Rotation paths and how fast each direction turns (degrees a step)
Each turn is a multiple of 5 degrees from 10 to 175, or 0.
Each row of a path follows its step; steps can be skipped.

step 4: [-13  31 -15 -26 -10 -20 -24   2  -9  13 -39  17  38  -9   3  14 -15 -41
  -6  34  -2 -36  51  12  27  -6  48 -38 -37 -13   8 -32  38  -1 -21  10
  -5  -4   0   4 -15   8   2   0   7   4 -18]
step 11: [ 14  21  40 -24  25  53  16   6  -3  28  26 -22  27  -5 -10  28 -29 -41
   5  11  11   3 -25  26 -15   6 -16  -4 -22  31  24  -6  13  42  -8  22
 -18  -4 -38 -10 -24  11 -29   4   5  11  29]
step 12: [ 30  -2  -2 -24  45  -2  -6  -3  24  33  20   7 -39 -25 -23   1  37  -4
  -4  10  18   4  46  23  -6  34   4  -4  23  45  51   6  14  17  -3 -10
  29 -17   1  19  18  -8 -16   4 -10 -12 -44]
step 15: [ 33  23  26  -9  26  30   1 -22 -30  -9   7  47 -24  21  26  12  -7  25
   3   0  -4   2  -7  24   3  18  11   4 -17  12  33 -16  29  52   9 -36
  40  22   5  29  44 -25  17   8  -6   3  19]
step 16: [  6   6   9  -5 -12  -1 -24   0 -11   9  34   7 -15 -33  29  28  41   9
  14  43  57 -48   0  40   6  25   8 -16 -15   5 -56 -19 -11  -7 -10  -6
  -9 -29  -9   0  41  10  14  -6 -15  -1   6]
step 21: [-13 -32  -4  -3 -16  35  13  16   0 -40  60   6 -15  -3   1   8  -3 -12
 -28  33   2   4 -19 -28  -1  -4 -18  42  12  33  31  -4  38 -24 -20 -21
 -20 -44 -19 -17 -31  19  11  -2  -5 -11  25]
step 24: [-23  -5  11   6  -9 -19  -1   4  -9   5  46 -32  33  -1  10  -5   6  -7
 -25  16  15  17 -37  15 -10  17 -31  10  30  35  19   4  35   3 -20  13
  35 -20  62 -11 -17 -36  10 -20 -38  20  -4]
step 29: [-26   4   8  10  45 -13 -12 -25  -2   5 -40  -3   7   1  16  10  10 -40
   0   6 -16 -21 -17  20 -19 -17 -35 -10 -66   6 -17   1  39 -45   8   2
 -22 -34  -9 -31  -6  21   5   0  -1  35  11]
Speeds:
[ -7  -1  -2   6  -2   9 -10 -12   1  -5   7   0   0   7  -2  -2  -1  13
  -6  -8   8 -11 -15   5   4   7   7  -8   4 -16 -10  -3  -9   5  -9   3
  12   5   7   0   1  -4   0  -3  -6   5   2] => 40
[ -3  -3   0  -4  15 -12   2   3   4   7   5  -9  -3  -4  -1 -16  10  -3
  -2 -12  10  -8  -1  -8 -20   1   0   6  -1  -3  -1  -4  -7   3  -6   2
   5  -1  -6   9  -6   8  -4   0   4 -10   2] => 70
[ -2  -4   7 -16  -5  -4 -11  -1   5 -15  -2   0   1  -1   7 -15  -2  -4
  -5 -11  -8   4  12   4   6  -8  16  -2   8  -2  -4   9  -2   8   0   4
  -9  -4  10   2  -2  -2  -3   0   7  -3   4] => 80
[ -5  11  -6   0  15   7   7 -10  10   3   4  -8   8   1   3   5   7   5
   1 -12   8  19   4   9   5   1   1   8  -1   5   5  -2  -8   5  10   7
  -1 -11   4  -6   3   1  -1   6   0  10  -1] => 25
[ -8   3   7   9   4  -1   1 -10   4  -6  -1  12  -6  -9   1   1   3   0
  20  -4  11  -6  -4  -8   9  -5   6  -3   4  10   0  -2   1 -10  12   2
   1  -5   4  11   4  -5  -3 -10   6  -9  -5] => 115
[  3   2  -1   0   6  -4  -9  10  -4   7  -6   4   0  13   5  -9  -6 -13
   2   5   5   0 -18   6  -3   3  -1   8   2  11  -3   3  -8   5   9  -8
   0   2  11  -1   7  -1  -2  -9   9  10  10] => 80

step 4: [ 17 -18 -17   4  17  28 -11 -22  11  42 -10  22  20 -68  21   8  40  -9
  18 -31  -8 -26 -10  12  -6  23 -22  24  35  -9 -29  20  15 -16 -21  -4
  37 -16  10   0 -11 -48  50 -14  -6  10  -5]
step 7: [-10  27 -21   3 -22 -11  25 -27   1   6  46  -3   2 -47  17  -2 -39  -2
  16  -9  -3  22 -30 -30  -6  65   8  18  13  -2   5  20  37 -13 -12  21
 -18  22  11   7 -39 -20 -39  -5  -8  -2 -53]
step 10: [ 35  41   7  -1  -9   8  35   3  -5  24  20   2 -26 -35  -7  -9  14  23
 -16  27 -62 -31  31  14  -1  17 -33  48 -21  34  -2  35  10  17  -6   1
  -4 -27  -3 -40 -12  -9   2  45  -5  17  -2]
step 11: [  1  19 -20  11  -3  -3  21 -44  -6  11   6   8  33 -31 -30  21 -13  25
   5 -22  14  67  -4  21   0  53  -6  -1  20   1  12  -9  36   5 -19   8
  16 -33   1 -36  -6 -43  -2 -14   4  57 -20]
step 14: [ 38  45 -12  31   3 -13  43 -32  -8  23   6   7 -30   6  20 -22 -30  17
  42  -8 -30 -40   2 -28 -34  15 -32   5   7  28  44  18   5  25 -37 -18
  21 -11 -26   6 -19  -8 -19  13   9   2  -4]
step 20: [ -1  -4  34  14 -24  -4 -16  16  12  18   3  30 -11 -27  -7  11 -22 -59
  32 -29 -25 -44  23 -16 -12  20 -34  -5  -3 -21  -9  15  22   5 -12  17
  17 -14 -12  53  43 -13  23  24 -14 -38  24]
step 21: [ 13  28  15   2   0  -6  37 -21   5  22  20   6 -33 -32  11 -38 -12  13
  12   6  -2 -23  16  25 -65  16  18 -17 -22 -52  -4  13 -34 -16   8  28
  38 -14 -20 -19  17  24   5  39  13  26 -25]
step 26: [ 12   5  13 -10   7   9  29 -12 -51  44  28 -30  -4   4   9   5 -15   2
  45 -27 -23 -11 -30   9  -5  27  -8  -1   1  49 -19  36  42 -18  -2 -22
 -53 -53  -6   2  20 -12   9  -5 -23 -13   3]
Speeds:
[  9  -5   4   1  -7   2  16   1   2   4   4   6  -8  -4  12  -8  -3   1
  -9 -13   5  -4   0   5  16 -16  -5   4  -5   7  -2   0  -7   5  -6   5
   2   5  -7   2  -1 -14   6  -4  -2  -3  10] => 175
[ -4 -12   3   6  -3  -3  -3  -6   4  -3 -17  14   6   1  -4  15  -5   2
   1 -11  13  -4  -4   5   3  13  -8  11   7   5   2  -3   2   7   6  14
   0   1  -1   4   6  -4  -5   4   6  -4  -2] => 160
[  4 -16 -11   7   2  -6   0   9  -2   7   3  -4   4   2  -2   6   0   5
   7  -3  -6 -14   5  -4 -10   2   4   1   4 -12  -1  -2 -10  -3  -6   5
   7  21   9   1  -2  -2   5 -12  -6  -4   3] => 25
[ -6  -6   1  -2 -10   0  -5   3  -6  -6   7  16 -13  -2  -6   8  -8  -6
  -3   9  -9   0  10   6  -9  -7  -4  -1  -8   3  11  -3  -8  -5   6  -2
  -3   4   8   9  -3  -6  -4  15  -1   2   9] => 100
[  6   2   3 -12   6   8  -1   8   1  -1   3  12  12   1  -7   4  -2  11
 -16  -7   5   5   2  -9  -2   2   8   8  -5  -5  11   7   8  -9  -9 -11
  -1   9  -5   3   8  -3  -8  -3   2   0   3] => 60

step 1: [ 18  28 -11  13 -32  10 -27 -14 -35   3 -23 -23   5 -22 -28  -1 -15 -30
  -3  14  14  -6  40  34  31 -46 -25  29   4  -6  -9  -3 -14  25 -34  -9
 -52  10  -4 -18 -25  38  -2 -33 -11  -6   1]
step 9: [-14  37 -19 -21   3  18 -19 -39 -12 -41 -20  15 -10 -11  12 -39 -37  18
 -32  22  -3  -5  31  20  -5  -6 -10 -10 -13 -20   8  22 -15  33  -4 -47
  -2   4   6 -19 -20  37  -8  45   4  -5 -48]
step 10: [ 23  32 -11   2  19  29 -27  41 -19 -26 -16 -42 -19 -15   2 -14   0 -24
  21  -3 -24 -31  -8 -46  -7 -38  -6   7  -6  38  45   4  20  12  31  -4
  15   1   6 -33  21  -7  -7  29  17  23  22]
step 18: [  3   7  -5 -47   8  -7 -12  -7 -15 -42 -26  24  -4 -29 -45   5 -11 -47
   6  27  -6 -38   8 -37 -36 -11   4 -17   0 -15  19  19  24 -32 -12  13
   2 -28   9 -15  13   6  18 -33 -11  44  30]
step 20: [ -7   3 -22  42  -1  19  14 -51  -4  10 -40 -28 -14 -16   5   9   4   1
 -21  51  -7   6  -6 -17  -5 -51 -35  35  30  13  14 -16 -36  -6   8  -1
  23   8  20 -38 -27   7   0  24 -37   0  -6]
step 24: [-24  22 -18  -9 -39  26  12 -43  14  -8  -4  -2 -25 -10  31  -4 -13  31
 -38  12 -28  -4  -6 -12  10 -44 -35  19  -1  32 -20 -22  16  38  43 -19
  -7  40  14   3  26  22   1  17  19  20   9]
step 25: [ 38 -16  -8  14  19   1  13 -34 -12 -58  -4  -5   0 -35  -9  -3 -17 -61
  -6  29 -12 -39   5  21 -20 -12  12 -16  12  14  28  13 -10   0  32 -14
  23  15  14 -15  26 -19  -1  30 -18  24 -43]
step 28: [ 11  21  -9  -9   8  33 -20 -38  -8 -17  -9  -8  11  -5  30 -19 -26 -38
 -17  13 -23 -12  -5  12   3 -20 -40  -8 -14  38 -31  20   3  34  16   0
  28 -10  29 -29 -14 -42 -12   7  -9  70  -1]
Speeds:
[ -1 -11  -1   2  -4  -7  -5   0  -6  11  14  12   0  -5  -3  -5  -4  -9
 -15   2  -9  -6  -2   3   9  -2   1   2   8   5   2   0   2   9  -3  -4
   0   6  -9  10  -3 -11   2   8 -15   2  12] => 10
[ 14 -10   4   5   6   1  10  -1  -2 -11  -2   4  -4 -10   3   0  -5 -13
   6  -5  -1  -1  -1   3 -14   6   0   9  -5   0  -6   9  14  10   0  14
   1   0  -3   9   7   6  -1 -11  -3  -3   6] => 100
[ 13  -7 -10   0   8 -11  -4  -1  -4   0   3  -7   7   0   1   5   6  -8
   6  13  10  -8  -6  -7  -2   3  -5   1   6  15   6  -3 -11  -2  -6  10
   1 -11  15  -5  -1  -6   1   3   0   4   4] => 145
[  3 -10  12   2   0  10   5   3  -6  -5   6   9   0   0   1   0  -3   2
   9  10  15 -13  16  -9   0  -4  -4 -13   2  -2  -3   5  -8  -1   2  -8
  -4   0  -2  13  -1   3   3   5  -7  -8 -11] => 85
[  2  -8  -2   1  -7  -4  -7  -3  -8   6   5  -6  12   7   2   2  -2   5
   0  -5   7  12  -4  -6 -12  -3  -5   4   7  -1   6   2  17 -17  -4  -1
  -2   3  -2  15 -12   4   9  -6   0   4  -6] => 95
[  4 -11  -2  12   3  15  -8   2   8   2  -5  -6   5  -4  -2   7   2  -4
  -5  -3 -13   0   3 -12   2  -1   7  -5  -8  -3  -5   4   4  -8  -2 -14
  16 -15   8   1  -1  -1  -4  -3  -7   2   5] => 140
[ -4   2   1  -5  -5  -7  -3 -10   7  -9   4   4 -11   1   2  10  -3  -2
  -7  -8  -2  -3   3  -6   1  17  -4 -12  10   0  -7   0  -3   3  -7   0
   9   3   9   5   0  15  16   2   4  12   3] => 115
[ -7  11  -8   3   7  -5  -3  -4   0  -2  12   5   3  -3   8   6  -2  -5
   9  -8  -9  -4  17   8  -5   5  -8   1  -8  15   4   2   2 -12  -8  -3
   6  -2 -10  -1   4  -4  -8   2  -2   2 -10] => 115

step 1: [ 13 -45  25  38   8 -19  -6  27  -1  -6  -7  -1   9 -31 -22  31   4 -63
  -6  21  23  -8 -44   0   2 -42   5  -4  22 -36 -45  21   2  -6 -18   1
  45  -1  -4  10  30 -19  23 -24 -11  38  11]
step 18: [ -6  10 -11 -51   7  20   8  29 -13   3 -34   1 -19   9  34   7  14 -31
   0   0   0 -29  19  -6  42 -44 -15 -43  52  20  10  10   1 -26   0  37
  25 -45 -29  -4  39  24  -9 -15  -4 -19 -14]
step 20: [ -5  18 -14  37 -26  16 -53   9   1   3  -8  -3 -25   2  -2 -13  12 -28
   6  47  25  15 -38 -17 -35 -11   9   9  -2 -12   7  34  26  -3  31  42
  15 -23  20  -4  60 -33  -6  37 -18  10  26]
step 21: [-52   2  20 -22   9   3  44 -18  -4   9  -2   5  -4 -27  20  26   8  -4
  20 -20 -45 -17  -2  28  16  24 -28  14  19 -13  11  22  51  30   4 -12
  25 -38  25  -5   5  45 -51  16  -2 -17 -31]
step 24: [  7  -2  35 -23  43 -16  37 -19 -19 -42  -5  15 -10  18   8   2 -15   0
 -35   0 -16  27  -7  -5  10  13   6   0  45 -10  32  18   0  47  21  22
 -40 -20  33   8   4  30  42  45  32 -10   7]
step 27: [ 31  24  57  -9  -4  -7   6 -47   1  21  14 -17  -2  16  34 -51 -33   0
 -13  29  -3 -20  30  17   6  -6  16  -4  50  -6  24  33  -3  -3  47  -6
   2  19 -19  25  11 -22 -25  12 -16 -33  -1]
step 29: [ 10 -15  -7  42  54  55   3  -9 -31  12 -49  -1 -29  35  35  -1  21 -58
   1   5  10  -4 -10  -7  11 -22 -15  15  25  -9 -12 -16  27   7  -7   3
  30   2 -29  32  10  10  -9 -24 -13  19 -32]
step 30: [-17  35  38 -36 -36 -16  34 -28  26  17   0  16  24 -27 -19   3 -41 -29
  21 -33 -22 -32 -23 -37  -7  -6   2  20  19 -10   1  36 -45 -10  -4  12
  17   5 -19  43   5  -5  -5   6  18  31  18]
Speeds:
[  1  -2   7  -5  -1 -15   1   9   7   2   1   6   5 -19   2  12  -1   6
  -3  -3  -4  -6   2   4  -7   5  -3   4  -5  -6  -7  10  -6  11 -11 -11
   6  -1   7   3  -1   4   6  -5   2  11 -11] => 160
[-10  -2   9 -11   6  -2   3 -18  -5   7   3  -9   8  -3   2 -13   4 -11
  -7   3  -7  -5  -3   2   0  -2  -3   2  -1   0  12   5  -1  -5  -2  -2
 -13  -6  -4   2  -9   2  10  -2   7  -1 -15] => 130
[ -4  -2   0   5  15   1  -2   7   7   7  -1   8  -3  13   8   3   0   6
   1  -7  -1   0   3  -2   2   8  -7   3   3  14 -10   7  -6  -5  -1  -1
 -10   0 -18  10   0   4   1   7  15   9   0] => 60
[ -3   9   1   7  -5   1 -18  -2  10  -2  -5   6  -2   4   8  -1   2  -3
  -5  -7  -3  13   2 -11  -7 -13   2  14   0  11   2  -3   4   5   0   1
  -5  -5   9   8  -5   3  -1  -7 -12   1 -13] => 120
[  2   6 -13 -10   7  -4  -5  -1   1  -3   4   6  -6  13  -2  -8  -4   3
 -11   3   0   3  -1  14  -8  -1   1  -6  -8 -15 -10  10   5   5  13  -3
 -11   0   6   3  -2  -6   4  11  -8   6  -2] => 90
[ -2  -5   5  10   6  -2   1   2  -6   6  -5   5   0  12 -11  10   1   5
   6  -1  -1  -7   9  10 -17  -5   1  -5  -9   0   9 -15  -4 -13   2   6
   5   0   4  -4  -3  -2   8   0  -2   5 -13] => 115
